In the data rows, the value 128 means zero.
Here are some points, each followed by its number:
[103  89 124  75 122 176  80 131 124 131 144 148 135 115 119 165 109 150
 130 143 120 118  92 128 154 163 151 131 126  95 134 163] 0
[ 86 161 102 151  99 151  42  72 219 114 117 148 174  67 119 142 134 123
  75 152  90 139  78 113 173 141 122 132  80  51 106 175] 1
[ 61 136  94  86 141 122 198 181 114  91  96 121  95 163  92 150 188 170
 170 113 161  87 122  55 119 122  99  74 155 144  88 156] 2
[106 182  64 189 159  63 186 130 158  91 159 160  49 145  89 133 130  88
  87  97 158 137 108  83 165  67 149 120  73 158 118 189] 3
[ 87  90 198  38  79 107  94 199  52 105 194 141 137 118 118  89 148 226
 196  96 156  58 130 109 143 127  73 155 175 107 163 152] 4
[173 138 131 143 201 136 166 158 138 121  65 119  89 167  90 140 121  96
 130 128 135 128 162 106  74 118 118  77 171 138 112 116] 5
[138 111  78 170 156 115 146  94 149 139 178 175  70 157 110 103  88  59
  72 120 135 170 118 145 139 112 152 159 107 176 173 154] 6
[126 106 149 112 162 164 105 129 166 106 134 163  73 163  98 113  47  92
 113 124  89 124 122 152 112 120  76 100 187 145 161 165] 7
[ 83  72 182  81 111 197  77 164 120 102 119 145 105  94 167 225  36 123
 127 168  31 140  84 146 161 100 216 110  89  53 172 222] 8
[149 108  78 124 155 142 146 109 137 106 176 169 124 153 101 110  97 119
 154 123 124 133 138 154 116 136 108 146 153 153 142  97] 9
[129 203 192 153  59  74  76 127 175 146  60  80 183  45 153 113 214 164
 105 123 171  87 138  99 117 118  97 130 124  50  76  94] 10
[106  51 138 133  85 194  66  78 134 155 141  91 135 121 188 126  60  89
  89 166  59 185  77 247 129 149 107 161 128 135 212 156] 11
[143 156  79 173 161  90 175 152 169 135  25 143 150 113  74 128 236 134
  85 129 189 112 146  14  94  96 149 172 109  87 119 107] 12
[166 192 212 187 100  24  71 144 119 158 137 130 139  58 146  70 151 117
 114 104 202 117 152 113 137  90 140 138  70  97 123 145] 13
[ 85  69 123 102 175 184 145 166 144 107  86 141  47 189  90 157  72  93
  76 139  66 127 102 115 115  86 114 135 162 128 184 209] 14
[210  68  96 126 209 166 131 117  74 200 168 159 130 226 112  68 125  78
 138 113 181 164 175 114 135 160 171 157 114 220 142  74] 15
[ 93 185 230 144  55  53  77 106 117 132 198  87 166 104 195  44 146 138
  98 110 120 121 126 134 201  90  61 174  87 129 123 173] 16
[150 196 196 161  80  73  80 129 184 157  37  93 186  51 143 106 211 152
  82 130 173  95 151  89  98 122 102 139 131  49  83  92] 17
[190 116 138 181 114 108  80 104 193 194  69 152 141  70 104  89 158  93
  43 133 169 131 149 128  83 117 132 214 152  71 179  75] 18
[ 77 175  58 164  51  45 205 133 126  95 114 117 106  75 132 146 218 182
 155  98 201  98 116 102 107 104 120 124 121 127 109  84] 19
[109 149 217  70  99 140 106 152 108 116 133 117 133 114 159 138  93 167
 156 112  91 104 143 120 152 135 122  88 149 108  99 107] 20
[ 74 159 193  93  82 110  87 157 144 102 123 112 162  92 146 122 159 187
 130 124 116  81 110  90 157 119  88 125 127  83 111 163] 21
[119  65 115  86 140 229  66  80 140 167 141 125 218 176 137 101 132 123
 115 164  61 157 110 108 162 178  99 186 120 128 145 131] 22
[ 87  79 121  99 163 172 172 179 125 109  83 140  52 181  92 174  90 113
  99 142  76 118 105  99 114  89 134 127 151 122 168 205] 23
[192 240 193 155 111  43 114 105 104 138 173 119 248  94 158  66 218 174
 178  97 156  96 193  57 200 101 130 173  54  93  21  55] 24
[142 199 146 140 122 118 143 104 136  78 153  97 134 131 154 152  99 130
 154 109  66 132 134 133 167  96 125  91 112 121  57  94] 25
[225 136 231 107 166 156  64 119 115 122 134  78 182 156 154  84  51 108
 164 143  50 127 161 215  98 151  15  94 220 118  93  76] 26
[120 114  22 127 188 127 255 152  86  70 110 149  71 160  81 220 111 126
 143 137 104 143 119 100  98  82 188 118 116 143 128 143] 27
[ 78 136  86 116  77 114 202 133 102  99  97 103 134  87 152 200 167 185
 171 131 115 118 112 124 116 122 162 120 115 105 113  91] 28
[182 203 166 201 179  49  95 140 186 142  96 192  93  94  92  88 145  70
  39  87 200 128 178  21 163  77 203 116  55 104  88 146] 29
[133  46 143 114  73 135  88 112 100 184 182 148 139 119 150  73 120 142
 107 117 132 138 123 181 121 147 104 221 153 143 229 118] 30
Which point above is nearest to each new point? Its number follows each.
[ 98  90 193  40  98 110 108 190  63 116 196 149 135 126 112  77 139 212
 181  98 159  72 147 105 137 138  77 154 178 123 158 142] 4
[139 130  82 163 154 108 152 103 133 125 185 170  85 149 111 113  89  74
  96 121 143 171 117 146 145 118 157 148  97 170 151 149] 6
[113 165 212  83  82 128 132 140 109  93 128  99 160  90 168 157  94 178
 165 129  54 107 134 129 141 122 106  96 153  85  85 101] 20
[ 98  85 112  95 120 121 196 153  49 126 190 100 118 173 138 113 136 147
 167 129 131 126 117 162 124 122  77 160 146 188 171 153] 9
[141 121 192 117  78 147  70  99 125 161 150 119 130 109 186  87  83 120
 151 103 132 140 141 185 122 172 114  87 162 174 136  53] 20
[128 120 184 150  83  91  90 148  99 210  91  97 127 116 165  69 191 119
  98 108 226 127 146 103 118 135 144 145 108 156 157 106] 13
[145  91  78 123 143 142 166 111 107 123 172 149 119 156 120 119 106 124
 145 114 117 143 137 158 120 129 126 163 145 162 152  83] 9
[119 182  62 197 166  60 206 132 194  82 138 182  62 144  73 105 149  94
  66  94 157 131 132  53 144  54 136 149  89 143 119 161] 3
[185 130 139 131 206 131 177 170 124 129  65 129  98 168  88 137 122 108
 142 129 146 124 178 103  67 127 135  88 171 136 122  99] 5
[ 71 178  62 159  53  48 197 145 140  91  94 124 100  69 119 158 222 185
 148  94 199  89 115  84 110  95 125 121 119 103 108  95] 19
[177 213 144 216 184  31 112 145 185 131  92 197  82  89  84 106 158  70
  34  90 199 122 173   4 169  58 217 121  38  95  84 164] 29
[178 221 112 165 172  71 191 130  91  74 153  84 168 125 113 175 132 132
 202 159 110 125 146 166 129 118 110  82 112 112  36 151] 25
[ 93  77 188  88 115 204  54 155 134 106 120 149 101  94 160 216  32 116
 112 162  23 138  91 145 170 100 214 113  88  41 170 216] 8
[ 98  81 122  82 136 217  78  85 138 150 152 106 217 165 141 115 122 128
 128 180  48 153 100 133 157 182  76 160 122 122 133 165] 22
[146 201 162 185 126  98 134 128 147 113  59  71 142  89 156 172 142 114
 126 150  98 135 131 131 134  93 153  86  90  85  78 130] 25
[105  60 143 115 100 214  68  72 124 155 159  75 149 147 184 124  64  86
 104 174  47 181  80 243 131 163  83 150 145 147 193 161] 11
[ 81  73  99  94  95 189  75 103 110 170 158 119 133 125 162 146 117 131
 141 147 148 156  89 171 145 205 177  97  99 155 139 141] 0
[102 141  99 154 109 150  56  85 210 130 109 168 153  76 107 137 123 108
  72 149 112 141  88 106 150 144 138 134  85  67 126 171] 1
